Each named turn below is shown by a few rows before and after it. Which turns, in which order, take the first row of each later pair to the second? The first pair is answered.
Mavez:
[ 14.8 -39.6  23.1  21.6  -2.2  -6.9 -13.6  33.5  30.9   1.8 -16.7] => [ 24.7 -38.2  29.3  24.8 -10.6 -16.7 -10.7  32.5  13.0   9.4  -9.0]
[ 7.5 -5.7 13.6  7.6 -1.0  4.7  2.4  1.7 -9.4 13.0  7.5] => [  1.6   3.4   8.7  11.0 -14.7   6.4   2.0  -2.5   8.1   7.1   8.9]
[ -2.2  11.3  -3.8  10.0 -16.0   4.7  10.1  -8.9  10.4  -2.6   6.1] => [-2.6  0.4 -2.6  3.3 16.2 15.3  8.1 -8.1 12.8 -3.0 -6.3]
[ 28.4  -6.4  27.9  12.7 -27.8  -3.7   6.4  -2.8 -11.8  21.5   8.8] => [ -2.1  -3.0  15.4  16.0 -28.6  14.2  -2.6  -3.8  40.8   3.2   0.7]
Fel:
[ -9.2   5.8 -12.2 -11.7  14.2  -9.6  -4.8  14.9   3.0 -10.3 -14.2] => [-10.5   8.8 -16.2 -11.2   7.7 -11.8   3.7  14.2  -0.2  -9.5  -8.7]
[ 25.5  -4.6  20.9  -1.5  -6.6   5.2  -7.3 -18.4  -9.4  11.9   3.9] => [ 23.6  -7.1  18.0  -1.0  -1.1  17.2 -11.6 -21.6   9.0   7.2  -1.8]
[ -3.9   6.6 -15.0 -12.2  11.8  16.3   7.0 -10.9 -18.4  -5.2 -21.8] => [ -4.3   6.5 -13.7 -13.0  10.1  15.1   4.9 -11.2 -16.0  -8.1 -19.6]
[  8.6  -6.1   1.3 -18.7  36.9  12.6   5.5 -21.5 -13.5   6.0  -3.7] => [ -4.2  -0.7  -5.0 -20.4  31.0  21.4   2.2 -28.5   4.6  -6.1  -2.8]
fid:
[ 11.2  -3.6  -1.2   3.9  23.6 -13.3  -0.8  22.1   6.0  -1.9 -12.9] => [ 26.5   6.3   3.1  -4.8  17.6  -7.1   1.3   2.7 -21.6   5.1   2.0]
[ -2.2 -16.3  -4.7   5.1  46.5  -3.2  -8.1  17.5  -1.1   8.1 -20.9] => [ 16.0  -1.4  -0.5  -2.3  35.5   2.8   2.3 -12.4 -43.7  20.2  -2.3]
[ 17.9 -12.4   7.9   0.8   5.8   1.7   4.8  -6.3  -9.7   6.0  -4.1] => [  2.7   3.7 -12.2  -5.0  -8.9   1.4   5.0 -13.9 -11.2   1.8   5.0]
[17.4 -9.6 19.9  6.8 -9.2  5.2  6.3 -1.3 23.2  3.5 -4.3] => [ 21.2   0.2  13.5  -3.1 -20.3   3.7   9.0 -16.3   6.3   4.3   5.9]

Between the rows of a pair lie 2 to 4 turns.
[-23.7  27.4 -14.6  -7.0 -29.9 -12.6   6.5   4.4   4.7 -10.0   3.3] => [ -7.3 -12.0   5.0   6.0  19.8  -3.3  -7.9  27.6  25.2  -8.3 -21.9]	fid then Mavez then Fel
[ 11.3 -36.3  12.5  23.0   6.7 -28.7  11.3  45.3   1.1   0.5 -18.4] => [  3.4 -41.0   2.6   9.9  38.6 -13.1   8.7  36.9   1.6  -8.3 -26.5]	Fel then Fel then Mavez
[-14.3  -4.2  -2.1  -3.1  32.9   5.7   1.4   8.7   1.9  -1.2 -11.3] => [  5.1  12.2   6.9   4.9 -19.3  -6.3  10.8  -4.0 -21.7  12.4  14.6]	fid then Mavez
[  3.8 -36.0  14.7  10.3  40.7 -22.2  -1.9  41.3 -10.6   0.6 -18.7] => [ 15.6 -28.6  23.3  13.0  21.6 -29.9   6.9  35.2 -36.8  12.5  -6.6]	Fel then Mavez
[ -4.2  15.3   4.8   5.8 -35.1 -15.6   2.2   3.6 -13.1   2.5  12.7] => [-17.6   0.2   0.3   4.8   9.4   7.4 -12.3  13.0  33.9 -11.3 -17.5]	Fel then Mavez then Fel then Mavez
[ -2.0  13.4  -5.9  -7.2   3.5   8.7  -1.6  -3.1 -52.9  -1.0  10.6] => [  1.0  16.0  -4.1   4.1 -16.4   3.9   2.7   2.4 -51.7   1.2  17.2]	Mavez then Fel
[  5.3 -18.0  -0.2   9.6  38.2 -31.7   0.4  23.9  -6.2  19.8 -27.1] => [ 12.0  -3.9  -3.6 -10.2  49.6 -18.9   8.0  -6.6 -32.8  18.9 -19.3]	fid then Mavez then Mavez then Mavez
[ 24.2 -26.6  17.4  20.2 -21.6  11.1  -8.5   1.3  31.1  11.4  -0.4] => [ 32.2 -11.9  10.8  -8.6  -3.4  22.7   0.5 -34.9  -5.7  10.3  12.9]	Fel then Mavez then fid
[ 23.4 -18.0  17.6  31.2 -13.8  -7.6   2.0   7.5  -7.7  17.6  13.0] => [-19.3   5.1  -9.1  23.7 -33.1 -16.9   3.1  13.7  15.4  -8.9  19.7]	fid then fid
[ -7.6 -22.4   0.4   8.0  23.3  -7.2 -19.2  28.3  25.3  -6.9 -27.9] => [  8.9   0.2   1.1   3.2 -27.5 -38.3  -2.0  22.5 -33.6   8.3   0.6]	Fel then Mavez then Mavez
